Rows are one point carried round by a steady rotation, each followed by how many ticks it has turned.
The counts run from 0 to 259.
[ 23  15   4 -12  -2  11  22 -21  -4 -13  12  -8   1  -7 -20 -21  -2   7
   8  20 -25  -7 -18  -9  18  -1  -3 -14  19   3  20  -2  13   4  19   4
   1   6  -4  -7   7  10  -9] : 126
[  8  -1   7 -10   2  -2  -6   0  -1 -13  -5  -1  18  14  22  25  13  -8
   0   6 -27   7 -16  -2 -23   8  18 -10 -14  -4   1  -4  15   4  14 -28
  -6  16 -18 -27  22   2   7] : 55
[  7   1   2 -16   2  -6  -6  -1  -9  -6  -5   3  37 -12  16  13   2 -10
   2   9 -12 -16  -1   1 -13 -19   8  -7  -8   6  19   0  -2  22  10   4
  -1   2 -14 -43  13  14   2] : 57
[ 28   4  20  -3   7  17  -4   0   7  -8   3   1  16  13  11  16  -3 -17
  -6  10  -4  -2 -17   8 -14  -3  11   3 -12  -2  37  -1  16  -1  17 -16
  -1  20 -24  -2  21  -5 -15] : 81
[ 23  20 -15   0   4   0   3  -3   0   4  -2 -18  35   8  15  -2   6   5
   5  12 -14  -5   1   6  -9   8  -2  -5  -6  -3   0  19   4   0  16 -11
 -22   0 -28 -40  11  10   5] : 47
[ 15 -12  -3 -14   2   4   7 -20 -10 -13   2 -17  11  -1   2  -6  -5   2
 -22  18 -13 -16 -12  -2  18 -14   2 -24 -17  -2   5   2  21   8  20 -29
  -9  13  -8   0  18  16  -9] : 233
[ 27   4  10 -29   3   5  -6 -17   2 -15  20 -21  10   6  -9  -9  -7   5
  -2  20  -7 -23  -9   9   4  -9  -4 -14   1  14  14   4  30  -2   6 -11
  -1  -1 -12  -8  19   2 -29] : 101
[ 29   4   6 -12   0 -13  -7 -23   0   2  10 -24  13   6   0   8   9   6
  -5   2 -23 -17 -31  -2  -1 -13 -10 -11  -9  10  14   9  19  -5  13   7
  -7   0   2 -11 -13  12   7] : 109
[ 17   5  18 -16  12   6  14 -11  -4  -9   1  -3   4  -6  -1  -3  -4   2
 -11  12 -27 -27 -26  -8  15 -16   3  -2   2  -5  15  -5  14   6  25 -25
   2  26   4   4  19   5  -5] : 254
[ 32   7  16 -20   7  20   8   4   5 -22  -8   7  30 -12  13  -4 -12  -8
  14   8 -13   7  -1  13  -6 -12  -8   7  -1   0  10  -4  10  10  -6  -2
 -11   1 -11 -31  26   3   4] : 49
[  5   1  -7  -3 -14  15  15 -13  -8 -19   0  -9  10   5   6  -7   4  -9
 -16  26  -1  11 -18 -15   6 -18   1 -19 -14   2  36  18  19   0  11 -10
  -3  21  -5 -10   6   8  -8] : 95
[ 29   7   0 -13 -11  15  10 -24  -3  -5  25 -18   3   6 -11  -2   0   0
  -4  18 -11 -12 -15 -11  10  -7   2 -22   2  11  18   6  18   5  25 -12
  -6   0   0 -14  -2  13  -4] : 105
[ 21  21   2   0   1  -9  13  10   2  13 -25   4  16 -20  10 -20  -3  16
   0   6 -37 -27 -26   4  -1  -3  -9   6 -16   4  22   2   5  -1  23   5
   2   9  -8 -12  14   2  -5] : 5
[  7   5   7  -6   0 -13  10 -24  -8   1  -2  -7  22   6   7  17  16   2
  -8   9 -25  -3 -33 -19   2 -18  -4 -10  -6  -1  17  13  18   3  13   7
 -14  26  -6 -13 -10  10  -2] : 256
[ 15   7  12 -10   4   5  13   2   3 -24 -14  -3  11   3  10  -7 -16  -1
   1   9 -17  -5   0   3  -7   4   8 -14  -7   9  35 -10  26  10 -11   3
   4  -4 -23 -21  30   0 -20] : 206
[  3   9  -5 -14   0  -5  -2  -3 -21  -1 -20  -9  28 -12   4   4  15  13
  -3   1 -20  -3 -10  -1  -2   1 -13 -14  -4  -5   1   8  17 -15  15   1
  -7  21 -28 -19   0  23 -12] : 14
[ -3   1   7 -18  17  -5   4  10 -16  -6 -20   6  24 -21  14   9   6   3
  -3   2 -29 -11  -7   3   0  -7   1 -12  -5   2   1  -4   2   8  22  -9
   6   9 -27 -35  11  19   0] : 35
[  9   5   2 -11  -5  15   0 -14 -14  -5   3   1  20  -6  -3   6  21   2
 -15  10  -9   5 -15   7  10 -13 -18  -3  -5  -6  16  14   9 -19  27   0
  -8  27 -24   5 -10  14 -20] : 124
[ 16   5   4 -28 -10  17  16  10 -11 -18  -6   3   7 -20   4 -13   1  11
  23   7 -22  14 -17  -8   6   1   4 -10  10  -5   5   8  13  -2   4  -7
   2  17   1 -30  16   9  13] : 159
[ 11  -4   0  -7 -15  -8  -2 -14  -6   2  -4  -5  33   3   8   3  -4   4
 -10  17   0 -21 -12  -2 -11 -30   1 -11 -17  10  32   8  14  10   1  -1
   4   5  -6 -22   2  21 -11] : 226
[ 15   1   7 -30   2   1   0   8 -13  -3 -18   1  21 -26   5  -8  -5  10
   7   3 -34  -2 -27   1  14 -19  -4  -9 -14 -11  11   2   9  -4  15 -15
  -1  13   5  -6  -1  13   9] : 2
[ 20  16   0   6  -6  22  15   3  -3  -5 -12   5  18   3  15   1  10 -21
   1  10 -15   8  -4  -1 -14  -1   4  -9  -2 -11  18   1   4  18  30  -6
   2   6  -9 -28  26   7  13] : 52
[ 32   4  -6   2   1  -5  -8 -13   0  -2   0 -31  23  11   6  -1  -7  -1
  -5  10 -17 -14  -3  -3  -9  -3  -1 -21 -16   2  13   0  26   3   9  -4
 -14 -18 -16 -33   3  14   0] : 215
[ 27   0   6 -30 -13  11   2  -3   9  -9  -3  19  33 -22   9  -2  -8   5
  23   6 -23  -3  -5  18   7  -8   2   7 -20   7  -3  -1   6   2  -1 -12
 -12   5  -4 -26  10  13   0] : 28
[ 23   0  -2 -18  -1  10  -9   3   4 -20   9  -7  30   3  11  10   0   4
   5   8  -8   0   5  18  -9  24   4 -10 -14   7  11   3  16  -9  13 -23
 -10   3 -35 -17  13   6 -15] : 186
[ 15  17  -1 -26  -5  -7  -1   7  -8  -3  -6  -2  28 -21  -6   0 -11  19
  26  13 -21 -17  -9   4  -4  -4  -8  -6   8   3  16  10  -1   6  12   1
  10   1  -3 -43  12  12   5] : 163
[ 11  -2   5 -34   9  15   8   5 -17 -36 -13  -3  12 -15  11  -1   0   5
   6   1 -28   2  -9   6  -4  10   9 -17   6   6  -6 -10  20  -3   9  -9
   4  -1 -15 -28  19   2   5] : 181
[ 22  10  15 -25  12  -5   5  -7 -12   1  -3 -21   9 -13 -13  -4   5  16
   0  10 -32 -17 -26  -5   9  -9 -18  -8   8   0  -5   4  21 -10  11  14
  -6  -2  -1 -20   1  11   5] : 130
[ 25  -8   9 -15   7  10  -1   9  -6 -17  -8   5  36 -21  19  -7 -17  -2
   4  -1  -9 -10   3  24   1 -20  -1   1 -22  10  30   4   0  11   8 -20
  -5  -8  -6 -17  18   9   4] : 196
[ 21  10  11 -13  -4  11  -4  11  10  -9 -10  10  22   1   6  10   5  -2
  17   0 -23   8 -13  17  -6  24   6   9  -8   1  14   1   7  -6  24 -18
  -8  19 -29 -10   9 -11  -7] : 165
[ 12  12   6 -11 -18  -5   5  -6  18  -3  -9  12  12   0  -5   1   5  22
  14  15 -35  -6 -27   4  -4  16  -3   6 -12   8  27  11  17  -7   6  -4
  -1  27 -11  -5  10  -5 -20] : 143
[ 10   6  11  -9  -5  17  14   3   2 -29 -14  14  28 -12  23   0   9   2
   1   6 -26  24  -8  11  -6  11  -1   0 -16  11  22   3   6  -4   4   9
 -20   5 -24 -13  -1   0  -1] : 176
[ 22  24  -4   2  -5  17  16   3  -1  10  -4   7   8  -5  -3  -8  23  -3
   5   9 -23   1 -30  -3  -1  -2  -9   0   0  -6  18   5   6 -12  43   4
   5  25  -1  -9  12  -1   2] : 136
[  4   8  -8   8  -2  -5   6  -1   0 -13 -21 -14  28  -1  18   0   0   1
   4  17 -11   2  -2  -7 -17  -8   2 -20 -13   1  42   8  16   5  -6   8
  -3   8 -30 -25  14  14  -9] : 205
[ 23   7   3 -10   7  20   1 -13  -2 -20  17 -14  15   3  11  -3  10 -18
 -18   5  -8  -8   8  10  -9 -13   7 -18  -2  12  -1  -2  12   2  32  -8
 -13  -8 -19 -18  20  14  -7] : 72
[ 30   7  -1 -16  -4   2 -11 -10  17 -13  16 -13  16  19   5  10  -6   5
   2  22  -8 -10  -8   5 -15   0   9  -8 -12   9  21   9  18  -2   5 -21
  -8   1 -15 -14  13   1 -19] : 80
[ 14   5  16 -14  10  17   4  20  -7  -9  -6  18  27 -21   0  11   0  -3
  11  -6 -22  -9  -9  11  -1   6  -4  17   5   0  23  -9  -5   3  35  -5
   1  21 -22 -18   9   6   4] : 166
[ 30   7   9   2   0   6   8  -7   6  -1 -11 -11  20  10  13  -8   2  -5
 -11  22  -1   0 -15   8   0 -18 -10   9 -13 -12  24  13  21  -3  -1  -9
 -20  20 -22  -4  23   2 -13] : 238
[ 10  15  -9 -13   0  -3  -3   5 -10  -4  -2 -10  16  -4   7  13  23  10
   7   3 -33  10 -26   6 -16  13   1 -11  -3 -17  -4  10  14 -17  27  -8
  -6  28 -25 -27   7   0   4] : 161
